In the rows, 128 means zero.
One turn sends every row of this set to another row. A few are shown first. Where does it send the rows asked after them?
k_451: [137 141 122 114 164 108 147 134 114 141 130 113 157 160 130 150 173 105
 120 154 153 114 139 158 122 126 111 147 122 125 143 119]
k_771: [130 142 124 137 115 154 121 120 129 126 122 133 164 118 121  97 131 106
 126 125 101 107 163 121 151 118 114 139 121 158 127 167]
k_214: [147 121 121 118 112 156 139 130 152 132 115 145 140 109 113 139 132 111
 104 116 172 114 108 148 129 144 161 155 123 103 124 124]
k_854: [135 141 111 121 163 105 131 131 129 145 133 124 151 151 127 142 176 102
 117 151 147 110 129 164 112 145 118 153 146 126 136 116]
k_975: [109 117 156 134  89 152 114 121 116 130 115 115 100 135 133 169 124 125
 125 152 101 146 162 121 129 152 124 127 130 163 103 111]
k_99: [139 136 115 127 170 104 134 120 128 160 140 125 157 161 138 155 163 114
 124 150 130 111 133 148 100 142 112 144 134 127 138 114]
k_672: [124 121 113 143 122 167 121 131 146 145 127 158 150 121 125 136 112 137
 119 132 134 124 105 145 115 160 166 148 124 103 122 121]
k_65: [140 146 123 104 136 174 137 161 148 122  97 105  95 137  97 142 155 127
 108 127 112 120 138 121 150 147 126 125 122 135  99 135]
k_380: [119 151 116 135 139  70 129 144 112 130 114 149 117 121 134 115 158 110
 119 140 118 131 110 160 132 131 113 127 115 128 164 126]
k_493: [118 149 134 153 121 162 117 119 121 132 142 139 155 143 131  96 123 122
 134 127  96 123 160 131 148 129 117 148 118 145 120 165]
k_651: [122 123 125 113 170 113 130 143 117 131 125 117 161 148 135 135 165 111
 124 168 153 107 135 164 128 134 125 147 125 135 146 114]
k_378: [140 143 144 128 123 145 118 123 157 118  76 119 100 123 105 158 126 129
 124 127 116 128 117 119 134 158 152 149 128 114  94 101]
k_931: [129 136 153 138 148  66 140 130 113 136 126 153 121 139 145 126 122 125
 118 129 136 117 116 137 112 128 106 131 113 138 146  96]
k_157: [155 129 152 134 126 130 118 115 157 128 140 121 128 112 128 120 131  95
 119 101 135  93 161 120 153 130 122 160 114 141 105 162]
k_993: [129 155 124 136 140  60 140 143 116 133 114 144 124 118 127 138 142 110
 110 132 114 121 120 137 115 126 108 121 115 126 146 112]
k_872: [124 130 156 128 119 175 127 106 130 125  65 144 120 153 122 121 114 145
 136 133 127 132 113 125 131 143 146 146 135 140 121  91]
k_126: [138 126 112 120 130 158 145 111 134 147 136 141 170 135 127 141 116 153
 141 138 113 147 107 123 134 135 148 133  77 120 146 137]
k_173: [130 111 150 135  82 148 119 109 129 149 102 117  79 127 138 176 150  99
 119 126 120 133 159 125 126 149 117 135 139 151 120 130]
k_602: [107 101 139 136  90 106 113 129 102 136 159 139 107 128 162 138 131 142
 134 139 142 130  98 138 115 133 109 132 103 140 125 130]
k_262: [160 126 118  95 120 146 163 113 140 134 125 126 161 123 115 144 137 128
 127 121 150 135 109 124 151 120 141 140  76 120 147 140]
k_960: [132 145 132 125 147  51 127 131 132 128 130 147 120 122 131 121 138 120
 119 134 123 123 106 145 121 141 115 133 122 144 141 105]
k_166: [134 127 125 105 142 186 135 155 140 133  93 103  91 144 122 134 159 134
 125 134 108 124 138 126 163 139 125 122 101 136 129 151]
k_398: [124 127 107 116  70  98 132 130 108 129 137 135 126 103 126 140 157 114
 117 130 136 126  99 128 114 120  98 121 126 149 125 137]
k_393: [136 113 142 102  83 143 126  90 135 138 111 112  90 132 130 142 169 103
 133 130 124 152 143 134 150 146 113 141 136 177 138 140]
k_408: [105 128 110 121  72 111 130 141  89 122 140 135 129 117 131 131 156 125
 124 145 133 139 101 139 126 115 100 120 112 144 130 142]
k_644: [150 133 134 123 121 135 124 115 149 125 125 122 150 105 121 111 137  98
 123 113 116  96 162 115 157 117 114 145 114 157 122 169]
k_957: [115 144 136 145 139  85 141 142  94 139 110 155 118 138 147 122 142 114
 118 135 131 126 121 153 123 119 107 128 108 123 167 117]
k_567: [128 106 136 118 145 201 127 146 137 144  85 124  92 150 140 122 141 141
 127 131 119 109 136 126 144 140 126 125 116 147 137 140]
k_136: [155 144 128 113 126 140 131 108 154 129  73 106  98 127 113 160 157 125
 141 125 103 144 116 116 157 141 140 142  94 114 131 135]
k_789: [159 135 117 123 125 148 151 103 150 158 149 138 138 141 126 154 133 135
 130 110 138 145 103 132 128 146 145 152  89  98 133 140]
k_631: [133 128 130 126 115 170 123 123 135 129  39 129 105 117 119 139 149 114
 127 130 123 121 122 131 146 133 145 139 122 119 143 125]
k_7: [145 136 161 148 130 137 115 114 148 134 160 126 118 140 136 118 123 110
 127 104 131 109 158 129 149 141 123 168 109 129  99 160]
k_462: [ 95 115 128 134  81 119 122 142  86 126 147 139 119 127 150 132 140 136
 131 149 139 138 102 142 124 122 106 124 103 138 128 135]
k_343: [124  98 136 131  90  93 114 121 120 142 156 140 103 115 154 149 134 132
 128 124 146 116  96 127 103 135 106 132 116 144 118 127]
k_608: [113 119 149 102  87 146 120 103 123 121 121 110 109 143 126 137 143 129
 141 155 106 164 144 129 154 149 119 133 125 189 123 123]
k_702: [146 147 153 115 131 143 134  93 149 128  99 120 111 161 115 141 122 156
 148 126 107 154 106 109 141 153 138 149 108 135 109 102]
k_98: [124 112 142 124  97 137 104 102 142 140 131 110  79 135 139 161 150 120
 139 142  96 159 141 131 144 166 126 141 125 163 120 137]
k_165: [136 111 117 118  79  86 124 117 125 139 148 136 113 104 137 148 151 120
 120 121 142 118  93 121 106 129 101 126 123 150 120 133]
k_881: [120 118 155 113  74 157 137 110 110 127  94 117 110 133 125 150 141 105
 119 139 128 140 160 121 136 130 111 128 141 178 124 116]
k_47: [139 131 140 113 122 170 138  90 126 138  62 130 118 156 129 123 144 140
 152 129 114 147 111 121 153 128 131 142 103 138 159 127]
k_141: [149 129 140 110 139 177 139 123 160 144 108 129 100 160 117 124 129 146
 118 113 120 112 126 110 120 155 121 133 146 161 101 112]
k_510: [126 118 127 120 178 109 131 132 115 146 131 117 166 155 145 148 151 124
 132 165 135 107 139 149 117 128 118 139 113 138 148 114]
k_440: [117 134 144 134 146  75 129 131 110 135 125 158 114 141 151 103 138 126
 126 138 141 128 106 159 129 134 115 139 115 140 163 110]
k_650: [127 120 118 129 176 107 116 128 131 150 134 128 160 150 141 141 154 122
 127 165 131 103 129 155 105 147 123 145 137 139 140 111]
k_801: [125 113 114 114 117 166 134 139 136 121 103 146 172 103 113 127 115 130
 116 145 147 116 111 139 135 133 162 137 111 126 135 120]
k_250: [144 112 143 111 148 188 133 118 149 154 104 131  98 168 138 117 135 155
 135 119 117 116 125 115 134 147 120 129 124 163 130 128]
k_461: [123 145 151 161 124 157 111 120 130 134 157 139 132 150 137 105 117 122
 131 116 115 120 160 134 144 142 123 163 119 131 103 156]
k_547: [156 152 127  98 137 162 147 133 162 131 116 110  99 155  99 137 147 139
 116 116 111 129 127 108 137 154 119 130 132 151  93 124]

k_461 -> k_7
k_173 -> k_393
k_602 -> k_343
Now these:
k_872 -> k_702
k_801 -> k_126
k_510 -> k_650
k_250 -> k_141
k_931 -> k_960

One turn sends every row of this set to another row. A few are shown first. Where does it send the rows asked after them?
k_987: [130  92  95 155 132 154 155 137  98 136 138 140 152 122  85 158 135 112
 136 144 156]
k_35: [121 125  95 119 171 171  98 129 133 108  93 159 104  98 159 139 121 129
 114 158 128]
k_153: [119 123  95 117 168 170 100 125 135 103  88 156 101  95 157 141 121 131
 114 159 128]
k_716: [120  87 119 148 121 166 145 130  95 103 133 114 164 116 100 124 156 139
 135 134 126]
k_591: [123 134  99 126 169 167 100 132 132 112  83 159 101 100 158 138 122 133
 118 159 134]
k_895: [124 131 100 121 167 168  98 132 132 113  84 160 105 100 160 139 127 131
 119 159 130]
k_118: [120 124 101 120 169 164 102 127 132  98  78 152  95  97 153 137 124 133
 122 162 123]
k_858: [117 115 113 179 134 162 161 136 102  92 117 112 136 112  82 119 125 153
 130 137 161]
k_464: [121 129 101 118 163 167  98 126 133 110  81 155 103  95 158 139 128 132
 119 160 128]
k_661: [113  98  99 135 116 146 179 111 101 112 106 121 116  76  74 139 130 129
 138 136 144]
k_730: [125 128 101 126 176 165 101 138 128 107  87 160 100 105 158 135 121 130
 123 159 123]
k_769: [123 104  90 167 133 151 164 133 103 125 125 133 133 115  73 158 121 120
 134 147 175]
k_439: [121 129  94 124 174 171 101 131 134 108  91 160 100  98 156 138 116 131
 113 157 131]
k_685: [123 121 101 118 170 166 100 132 130 104  84 157 102 101 159 137 127 129
 123 158 118]
k_208: [122 130 100 129 174 165 105 134 131 101  80 156  92 100 152 137 117 134
 121 161 129]
k_134: [127 109 115 174 140 168 153 149  93 111 138 127 158 127  97 118 136 141
 133 131 145]
k_36: [126 118  95 164 138 149 185 134  97 126 117 138 116  92  75 131 112 127
 134 131 160]
k_335: [114  91  92 149 118 148 161 116 108 114 115 120 131 101  69 163 133 123
 134 151 167]
k_663: [136 105 100 151 139 154 174 145  87 145 139 151 142 107  94 130 129 114
 138 125 137]
k_396: [125 111 101 154 127 163 157 112  75 119 145 128 160 107 106 123 137 124
 128 117 119]
k_671: [121 133  99 123 165 167 101 128 135 108  79 155  98  95 156 139 124 135
 118 161 133]
k_314: [118 128  94 121 170 169 101 127 135 103  87 156  98  95 154 140 117 132
 113 159 133]
k_542: [109  95 116 153 115 161 153 119 104  85 113 101 143 100  85 127 145 152
 133 140 143]
k_843: [113 126  96 166 125 157 170 101  86  99 119 112 131  90  86 125 119 140
 123 125 144]
k_78: [124  83 103 123 118 152 168 121  92 130 128 135 143  90  92 139 148 115
 141 129 121]
k_60: [120  79  96 137 116 151 152 120 101 124 129 127 149 109  82 164 147 113
 136 147 149]
k_939: [125 132  97 176 138 162 167 119  79 117 136 128 144 108  96 119 117 131
 125 118 142]
k_475: [112 107 100 144 114 159 160  93  83 103 127 111 146  90  95 129 141 132
 126 124 122]

k_60 -> k_987
k_730 -> k_208
k_939 -> k_843
Now these:
k_439 -> k_314
k_895 -> k_591
k_663 -> k_36
k_716 -> k_134

One turn sends every row of this set to another row. A few are shown first. Where does it send the rows asked after them?
k_401: [120 131 127 126 146 139 143 112 133 178 108 138 113 113]
k_154: [117 133 121 133 147 138 141 113 132 174 103 141 113 110]
k_160: [146 124 131  93 146 143 157 101 153 112 148 174  89  82]
k_168: [122 161 146 119 129 136 140 127 147 138 107 159 106 131]
k_588: [167 127  94 120 150 162 183 122 135 118 138 117 108  81]
k_394: [102 148 117 126 119 179 154 131 141 119  99 129 144  99]
k_291: [128 160 150 116 127 135 144 127 153 139 111 153 102 132]
k_188: [137 109  96 136 153 153 173 118 112 152 106 119 106  94]
k_496: [113 136 112 102 135 141 168 129 143 122  85 114  99  57]
k_278: [146 156 105  83 116 159 183 126 157 136  86 157 131  88]
k_179: [137 105 114 139 127 147 143 100 138 167 138 153 112 102]
k_390: [125 150 151  89 123 137 174 119 143  95 124 165 112 116]
k_879: [128 146 154  91 123 136 178 115 147  96 126 156 107 119]
k_404: [104 157 146 113 126 161 144 126 146 122 118 182 102  71]
k_521: [ 99 143 113 124 131 158 146 131 146 122 101 111 121  67]
k_53: [150 139 117  85 134 142 186 111 147  96 149 148 119  78]
k_266: [146 126  91 134 110 164 183 117 133 153 117 157 113  55]
k_220: [141  81 118 130 134 161 167 118 112 131 137 137  99  95]
k_211: [101 142 135 134 131 154 158 116 131 143  84 176  86  80]
k_142: [167 125  89 119 146 157 185 125 130 115 136 120 109  75]
k_757: [144 147 106  87 126 146 184 137 150 125  76 135  98  72]
k_850: [149 138 121  87 138 145 187 103 150  98 151 141 117  79]
k_215: [134 138 103 152 121 161 168 123 131 156  85 159  87  77]
k_251: [150 133 128 145 120 147 145 114 151 143 117 170  89 131]
k_875: [134 122 145 108 132 140 170  98 141 114 114 185  83 122]
k_706: [166 114 118 119 143 163 155 133 137 104 151 144  83  84]
k_709: [138 119 112 112 102 175 192 130 122 117 130 161 120  59]
k_658: [119 149 114  99 113 175 175 122 146 129  93 154 152 105]
k_580: [140 108 104 132 155 159 173 119 114 155 108 117 108 101]
k_980: [129 148 136 110 107 178 166 146 136  98 132 173 110  70]

k_580 -> k_401
k_521 -> k_394
Now these:
k_160 -> k_706
k_709 -> k_266
k_168 -> k_390

One turn sends every row of this set to another row. A few are shown first. Where does it send the rows asked after them?
k_583: [122 141 127 177 124 160 118 131 132 123  95 127]
k_107: [129 156 101 141 115 151 137 135 100 117 135 147]
k_930: [106 142 129 125 153 144 108 134 103 133 139 169]
k_423: [ 95 146  88 121 135 148  86 108 110 108 151 124]
k_530: [124 122 112 166 130 114 106 113 125  92  98 116]
k_97: [145 145 111 114 173 145 102 131 123  87  96 144]
k_125: [134 148  99 115 137 124  92 118 142 131 150 164]
k_506: [140 127 112 156 106 129 102 135 139 145 141 120]
k_606: [149 145 128 120 133 134 108 117 135  90 127  86]
k_905: [144 137  84  94 158 142  90 126 140 128 133 144]
k_725: [ 98 114 135 115 145 158  90 102 158 129 117 129]
k_79: [ 87 143 121 107 113 171 110 120 140 102 121 110]
k_710: [121 121 111 103 131 147 110 144 122 108 104  88]
k_869: [ 99 151 115 119 117 177 111 124 132  96 111  99]
k_226: [134 148 114 139 108 115 130 132 134 122 149 142]
k_305: [127 148 148 120 174 144  92 131 111 123 138 144]
k_570: [152 116  92 149 125 137  95 111 153 135 104 150]
k_29: [107 123 116  99 158 121 115 132 148 115  94 130]
k_888: [ 95 138 142 101 134 172 104 115 150 118 131 144]
k_252: [122 155 137 136 151 146 126 129  91 129 136 125]
k_485: [125 146  80 142 122 133 100  92 139  84 125 135]
k_933: [151 159 133 124 149 162  84 104 155 100 126 145]
k_243: [112 125 153 152 146 158 114 118 134 117  94 152]
k_517: [139 137  94 100 133 132 112 128 128 120 167 131]
k_33: [125 126 111 116 124 156  98 140 132 100 112  81]
k_750: [128 170 134 131 125 161 103  98 147  86 128 114]
k_902: [136 122  86 139 106 150 105 130 167 114 123 134]
k_298: [150 113  94 148 135 136  97 117 149 134 103 156]
k_947: [162 149 124 124 141 136 105 121 127  92 109  93]
k_943: [122 113 126 157 135 152 111 132 108 129  92 152]
k_257: [136 135 131 130 160 182  78 100 131 102 119 142]
k_242: [165 137 114 120 162 143 100 134 134 110  84 121]
k_508: [108 113 122  97 147 152 122 144 128 123  91 121]
k_864: [133 137 100 159 113 167 107 137 107 142 128 126]
k_175: [105 143 129 125 147 142 109 135  98 130 139 164]
k_990: [137 145  99 117 144 129  94 115 143 132 145 170]
k_998: [ 95 122 122 145 141 131  92 127  96 115 125 106]
k_191: [122 172 128 123 126 154 120 102 135  83 126 107]
k_163: [128 112  91 126 133 155 110 115 162 117  90 148]
k_3: [119 112 126 156 142 151 113 134 110 135  95 156]

k_570 -> k_943
k_257 -> k_97
k_252 -> k_517
Now these:
k_947 -> k_710
k_107 -> k_226
k_485 -> k_530
k_33 -> k_869
k_3 -> k_930
k_243 -> k_305
k_508 -> k_888

One turn sends every row of this set to another row. A few are shown first. Where does it send the rows asked after them?
k_280: [ 95 113 136  97  90 155 135 155 148 142 138 139]
k_296: [117  88 104 112 125 171 124  93 129 106 140 124]
k_95: [122  98  96 140 118 127 175 131 140 126 113 141]
k_301: [128 116 116 113 120 195 151 104 120 105 140 128]
k_161: [125 103  96 142  98 141 152 172 137 131 138 110]
k_26: [128 130 112 136 143 169 163 135 135 148 154  99]
k_668: [139 113 112  95  94 144 145 128 180  99 134  94]
k_906: [ 92  94 123 104 117 129 155  89 143 142 133 135]
k_258: [114 158 138 104 120 128 159 130 163 123 141 128]
k_225: [146  84  96 127 114 166 161 141 153 109 134  94]
k_347: [100 115 112 105  60 153 143 132 133 150 135 133]
k_842: [125  94  90 130 133 151 153 110 147 160 144  94]
k_623: [128  90 112 121 121 182 148 152 126 127 150 144]
k_318: [101 128 123 109  83 139 158  87 119 121 154 108]
k_334: [122 155 116 107 100 158 116 108 127 113 152 132]
k_499: [132 120  82 126  99 129 144  86 145 126 116 116]
k_90: [118 118 116 111 124 150 135 143 168 157 157  85]
k_830: [144  84 112  93 122 148 154 119 156 126 183 119]
k_569: [122  89 107 105  91 163 115 151 142 124 165 118]
k_613: [123 128 145 122 140 147 167 137 144 102 125 121]
k_460: [134  90  79 123 101 174 133 128 126 139 146 144]
k_884: [109 116 110 112  88 106 170  98 151 132 134 114]
k_535: [107 116 121 114 116 108 118 130 161 116 130 111]
k_264: [ 96 109 128 128  95 131 151 120 101 120 147 136]
k_55: [131 135  95 135 131 140 155 140 149 127 116 151]
k_249: [142 110  87 124 100 157 148 161 168 145 124 121]
k_545: [117 114 117 103 140 122 147  93 170 115 133 121]
k_603: [127 125 121  87 108 163 141 108 162 146 120 154]
k_782: [141 120 111 102 118 151 160 142 153 154 176 150]
k_232: [148 119  83 135 116 165 131 145 146 109 145  99]
k_761: [125 150 116 124 111 138 182  96 129 109 142 116]
k_558: [108 130 142  80 122 154 140 102 165 126 145 123]
k_121: [132 132 111 117  83 138 148 134 147  87 148  89]
k_836: [151 125 100 110 105 156 154 118 129 124 194 120]
k_917: [123 119 107 123  92 154 168 130 141 158 157  77]
k_622: [139 100 107 102  74 186 150 147 138 129 157 119]
k_111: [136 142 122 112  79 151 186 120 145 126 119 112]
k_425: [107 158 129 112 116 156 158 107 126 137 143 143]
k_853: [127  93 100 117 101 126 163 129 130 150 180 137]
k_501: [116  78 139  91  98 153 164 101 144 114 133 120]

k_111 -> k_264
k_258 -> k_425
Now these:
k_836 -> k_917
k_121 -> k_347
k_460 -> k_225

